The rows of R fall into 3 groups, and each row is roughly a mix of its group's hidden directions.
R (142 x 14):
0:  -7 -13 -25 -10 -59  -8  -1  13 -13  -4  33  -3  21  25
1:  21   1   9 -10 -34 -15 -15  -9 -42  40  17 -24 -23  -5
2: -11  -5  -8  33  40   9 -24  -5  31 -37  13  15 -27   2
3: -18   1  11  28 -27  -3  10  -3  -8  38  12  29 -38 -31
4: -14 -23  16  14   3 -34 -54  18  24   6   1 -25   5  11
5: -23  30 -24 -26 -20  -1 -19 -30   9  -5 -49   8   6   9
6:  50  12 -15 -25  30   0  30   5 -12  -7  23  17 -18  20
7: -15  33  13  15 -25 -19  -2 -26  16   6   2 -34  46   7
8: -16  34   0  14  -4 -20  39  23 -16 -17  10 -13  19 -42
9:   3 -36 -23 -32  -8 -11  24 -19  33  -4  -6  11  24 -34
10: -58  17   1 -41  -5   2 -11   9  11  20  29  -4   0  -8
11: -17   3  26  18  25   3  12  21   8  41  13  35 -36  -7
12: -13 -10  16  15  26   9 -25 -27  52  11   8  27 -18  16
13:  -5  35   0  30  -4 -41 -39   0  -6  25  24 -17 -11  -3
14:  -4 -10 -20 -58   7 -27  -4 -21  18 -34   6  16 -10  11
15:  20 -14 -16  20 -59 -21   3 -12  20  -8  14 -27   4 -19
16:   7 -10  27 -44  25 -33 -16 -19  -3  -3 -36  10  22   8
17: -12 -15 -12  -8  -7 -20  59  -6  32  15   1  14  -4 -33
18: -13  16 -24  24  15  13  32 -32 -13  26  -4 -15 -44  -3
19: -29 -30  -8  -5 -24 -21  -1  32 -31   6 -17   0 -18 -39
20: -13  18  11 -40 -44  15   6  -7  -1 -22  21 -32 -10  24
21:  -8  20  27  -5   1 -37  10  34 -16 -41 -12  18 -22 -17
22:  31  23   2  -8 -14   9  -7 -64 -10   2  -5 -20 -20   9
23:  25   8  -8  20 -17   2 -12  34  24   4  47 -29 -19  20
24:  -9  -3 -12  13 -21  43  -2   9  21  32  25  31 -12  31
25:  28   5   4  24  14  47  17   1 -10  15 -32  30 -23  10
26: -25 -13   6   6   1 -42   2  25  -9 -13  -1  -1  54  24
27:  12  -3  -3  -7   7  22   9 -54 -16  -5   3 -43 -24 -26
28:  11  13  16   6 -19  -9  26   6 -10 -45  27  17  45   8
29: -27 -15 -38  22   0  10 -22  36   5 -13 -13 -37 -19 -13
30: -24  -1 -11 -10  26  28 -13  -1  18  25  15 -21  28  47
31: -48  -2 -18 -11   1 -31  -4 -21 -34  -4 -39  -5  -9  -9
32: -12  -6  25  -1 -40  35 -21  24  -8  13  46   8   5   1
33:   4  34 -23  30 -26  11  47   8  -1  -2  22 -22   9 -20
34:   5 -17  49 -21 -18   3  38  -7  -1 -12  27  33  -4 -10
35: -16  32 -17  18  12  21   1 -12  31  -1   6  16 -31  47
36:   9  50  10  19  19  -4  -1  15  -3  13  50   2  26   7
37:   9  12  27 -32  24  -7   5  25 -11 -14  42  38   7 -17
38: -17 -14  27 -35  37   1 -25   0  21   4 -33  14   0  29
39:  33  19  11  16 -14  -3 -30  -5   2  40  24  26  31  17
40: -42  11  -1 -40  42 -20  10  16   8  13 -22  -9  -8 -12
41:  -7  20 -14 -50   4  -1 -16 -18   8 -24  23  -8 -43  18
42:  25   9 -32 -21 -54  11  21 -20 -18  12  -3 -18  11   3
43: -17  27  -2  37 -20 -17 -29  -3 -17  25  -8 -10 -38 -24
44:  27 -40 -13  -7   0 -20  -2 -40   6 -10 -38  -4  16  25
45:   9 -24  19   3  -9  25 -37  33 -34 -31  14 -13  17 -10
46:  17  -2  32  29  20  -4 -11  -8 -17  43 -12 -23 -25 -30
47: -15   7   1 -24   0  14  31 -18  45  46  -1   1 -22  -7
48: -34  14   8 -13  -7  -7   7  44 -14 -13  17   6 -32 -41
49:  -9  14 -41 -14 -21 -22  17 -29  26   5  -7 -38  11  22
50:  -1  16 -45 -17  32  30  -5 -26  -4  14 -27 -25  -5 -14
51:  -2  26  -4  20 -15  26  18 -48   2  38  25   6   7  15
52:  32  26  11  -5  12  24  24 -13 -24   0 -41  34 -15   9
53: -11 -12 -43  20  21  15 -10  20  27  17   2  34  34   2
54:   3  39  -8 -16  23 -40  17   6  -6  13  40  -1  13 -27
55: -21   1  24  22  42  17  22  25  22 -20 -12  35  -2 -11
56:   9 -20  20   9  10  24  44  14   5  11 -25  10   3 -49
57: -10 -31 -24  -7 -15   7 -21  -1  27 -10  34  44   2  28
58:  -1  31 -29  15 -26   8 -19 -15   5  16   2 -12  43  36
59:  20  28 -22 -30 -21  -9  31 -24 -26 -14  31  19 -10  10
60:  33 -26 -25   8   7  -3  -9 -51 -23   7 -23   5   4  24
61:  -1  43  10 -20  31 -27  -5  35   0   7  29   4 -29   4
62: -15  -4 -14  36 -34  11  36  12  12 -20 -22 -35  14 -13
63:  34 -24 -19 -29   7  36   3  11 -25 -32 -28   8  -2 -10
64: -30   8  19  23  33  21  30  23  32 -15 -18 -23   2 -13
65:  15 -32 -49 -10 -25  20   6  13  -2   0  15  11  24 -33
66:  -4   9  38 -25 -38 -17  -9 -22  12 -18 -18  37 -13 -15
67:  -1  -7 -17  42 -16 -10   8 -16 -34  16  17 -45 -22   8
68:  13  30  28   2 -28 -22 -17  -2 -51   1   9  13  12  25
69:  61  -1 -13  29  18 -21  -9 -21  -9  21  -9  -1 -19  -7
70: -15  21  38 -10 -46  31  27  -2  10   6  23 -11 -12   8
71:   5  -8 -24  22  20 -18   4   1 -30   1 -12 -44 -45  -9
72:   5  26  14   7 -31  14 -22 -39  32 -16  -9   4 -39  -3
73:  37 -22  19 -22 -30 -19 -15  37 -29   8   7  22  -1  -5
74:  -6 -27  10  14  23  -1  14  53  18 -35  22 -10   5  14
75:  -5   3 -30  22  42  36  18  12  20  -3   5 -24 -33   1
76: -34  31   8   3 -21  -4 -29  -6  -1  38  27   3 -15 -33
77:  32  -1  34  30  -9  -2  -2  -4  -2  21  34  13 -42 -20
78:   5  10  13  28 -32  -4  11 -19 -18  51  30  26  -5   2
79:  -3  58  25 -13  -1   3  24 -24   4  27  -1 -14 -13 -24
80:  35   4  28   3  11 -20  32 -28 -29  21  15  10 -32  -2
81:  47  16 -14  43 -25 -12   0  -6 -18  -4  36  -6  -2   1
82:  15  43 -10  12  -9 -32  31 -14 -36   3  -6   8 -32   8
83: -15 -16 -20   8   8  -7 -23  35 -12  32  12 -14 -31  43
84: -22 -18  21 -32  20  -3 -20   6   9 -16 -45  11 -18  34
85:  37  24  20 -32  -1  -3 -28 -11  23 -13 -12  30  21  24
86:   3   3 -17 -14 -21  21 -36  15 -26  -9  37 -18 -35  22
87: -21   5 -33  12 -24  51   3 -11   4  34  21  -5  20  -2
88:  -4  -3 -44  -1  22   8  -7  11 -17   6 -31 -30 -41 -22
89: -21   8  17  -5 -41  21  23 -12   9  24  20  45  17   3
90: -11  17  -3 -34  -2 -33 -13 -37  21 -35  23  23  10  -2
91:  14  20  -6   5  25 -35 -26 -34 -17  23 -14 -13  39   1
92: -11 -22 -17  23   9   1  -2   2  27 -21  19 -39   0 -50
93:  -6 -41  -3 -37 -12  31   3 -26  23  -5 -29   4   8  28
94: -52   7   7 -30 -25 -10  -6  10  22  12  -3  -8 -18 -38
95: -33 -39   5 -10  -6  12  48  15 -16 -24  14 -17  -7 -16
96:  26  25  -4  -2 -11   4 -16 -65  -9   2 -10 -26 -15   6
97:  15  13   7  -8  39 -30  31   6  -8   3  -3  20  20  47
98: -22   1  -9  -6  -6   3  33 -56 -30  10  -7 -24 -14 -19
99:   5  36  -5  17  36 -21   1   3  -6   0  10 -15  29  49
100:  14  21  22   1 -49 -26   6 -18 -31  12   8   8  35  -2
101: -14  -3 -44  19 -30   3 -20  40 -14  25  -7  -6  10  25
102:  -3  -1 -43  37 -13 -11 -12  -7  10  31  -2 -37  18  24
103: -14  -7  24  16 -26  -6   9  35  -4 -31   8   9   5 -52
104: -43  -2  15   2  26  33 -22  28   3   1  -1  -7  15  40
105: -11  46   1 -29  -1 -22  29   0 -17 -17 -20 -38   4  11
106: -44  -4  -6 -31 -15 -22  -7  15   0   9  10  -5 -28 -46
107:  54  17  22 -26  17   3  -6   6   8  12   2  43  -8  12
108: -27 -24 -19  10   8   9  48   6 -21 -16  10 -40 -15  10
109:  11  -3  -7  30   1 -60  -5  22 -10 -20 -15 -21 -17 -19
110: -38 -14  37  -9  -4  15 -26  13  37   2 -38   1  -4   1
111:   6 -21  13 -10  56 -20  12  30   5 -37  -7 -12  -2 -12
112:  -2  -1   5   6  38 -51 -20  24  -8   8 -12  11  40  -6
113:  18 -25 -13  -4  45 -10   0   8  -4   4 -25  41   8 -35
114:  30 -27  -8  -6  27  14  -7 -47 -17  13 -26  20  12  21
115:  -2   4  15 -17 -24  29  12 -25  21 -25   7 -44 -36   6
116:  39   4  -3  41 -14   2 -10 -10  22  30  31 -15  21 -22
117: -24  23  -5 -21  39 -43 -10  13 -14   8 -19  -6 -34   4
118: -33 -17 -13 -13 -22  -7   6  31   6 -27  26 -33 -14  32
119: -23 -29   6   6 -26  32  21  18   4 -10  19  -5 -39 -33
120: -13 -59   1  -9 -27   9   5   1  11 -26  -4  -4  35 -20
121:  26   0  13  63  23  11 -15  13 -10  14 -19   0  -5 -22
122:   9   7  -3   3  25 -33  11  22   3 -33 -14  -9   1  57
123:   4  41  -4  21   8 -22 -17  -6 -20  36  35   2  -6 -32
124:  24 -18   3 -16  36 -35 -20 -28   2   7 -42   9  -4  16
125: -14 -36  14  36  26 -18  11  33  -1 -29 -24  -5   0  21
126:  28   3 -17  -3  32 -20 -29  12 -16   8 -31 -13 -38 -25
127:   0  49  10  18 -43  32  22 -21   4   2  13   4   6  18
128:   8 -47  14  12  14  21 -24  -9 -33  -3 -23  31  -3 -23
129: -24 -25  31  -1 -31   7 -11 -13   7 -20  24 -11  35 -35
130:   8 -10 -23  10  62   0   9  24  -1 -13  -6 -35 -16  -1
131:  -6  55  14 -11 -14  46   9  -9   6  10   9 -27 -14  -2
132: -40  -5  36  12  13  16 -33  41  13   8  10   0  12 -16
133:  21  -8  40  -6  15 -53 -12  25  -5 -13  -7  26  -6 -10
134:  25   4  25  50 -11  19  19  -6 -18  27 -20  -9   6 -29
135: -12   4 -56  -6  20  40  18  22  -3  18 -15 -10 -10  12
136: -40  17   3 -13 -30  23   4  21  20   2 -18 -12 -47  -1
137: -13 -65   7  -2  -6  12  -7  37   7  22  12 -13 -16   3
138:  10 -23 -13 -13  -8  37   1 -44 -34  -3 -14  30  -3  21
139:  20 -40 -15  -4 -35 -16 -34   0 -26 -11  26  -6  19 -16
140:  42 -26  -9 -25  14  26 -35  -4 -27 -10 -13  13  -3 -24
141: -10  -7 -16  17  29 -21 -16  24   5  -6 -10 -39   2  50
One row of each group comes first, with its name. Which group is each row after those in?
 24  34  -8   1  43  -5 -18  -7 -14  33  13   5 -24  31 -> (108)
 -9 -29 -13   4   1  11   6   9  21  43  -4 -26 -43  29 -> (67)
  3   8 -48 -30  -4  -3 -10  -5 -32  13 -41 -18  10  18 -> (120)

 35 -55   1  24 -29  -2  -6   2  12 -27 -18  -7  -2 -10 -> (108)
 12  -3 -50  14   9  12   3 -27  -9  29   0 -33  -4  34 -> (108)
-11 -15 -24  25  27  -6  -5  42   6 -25 -10 -37 -29   0 -> (120)
-35  13  29   0  23  26  -8  39 -19   1   7  25 -10 -30 -> (108)
-23  18 -33   2  39 -17  38  20  22 -12 -20  18  11  -5 -> (67)
  6 -18  26 -22  -8 -12 -24 -46  11   7 -38  31   7  -7 -> (108)
 23 -36   6 -26 -42  14 -12  -8  23 -20  27   8   6  24 -> (108)
 36  -4   2  27   1 -25   5 -15 -19 -22  22   8  52   6 -> (108)
-15 -27  -3  22  -9  28  -6   2   8 -22  20 -45 -26 -33 -> (120)
 25 -22 -24  -9  -7  12 -41  -8 -13  44  -5  -7 -13  32 -> (67)
-10   5   0  -5  39 -40  18  19  29  -5 -28 -29  24   2 -> (108)
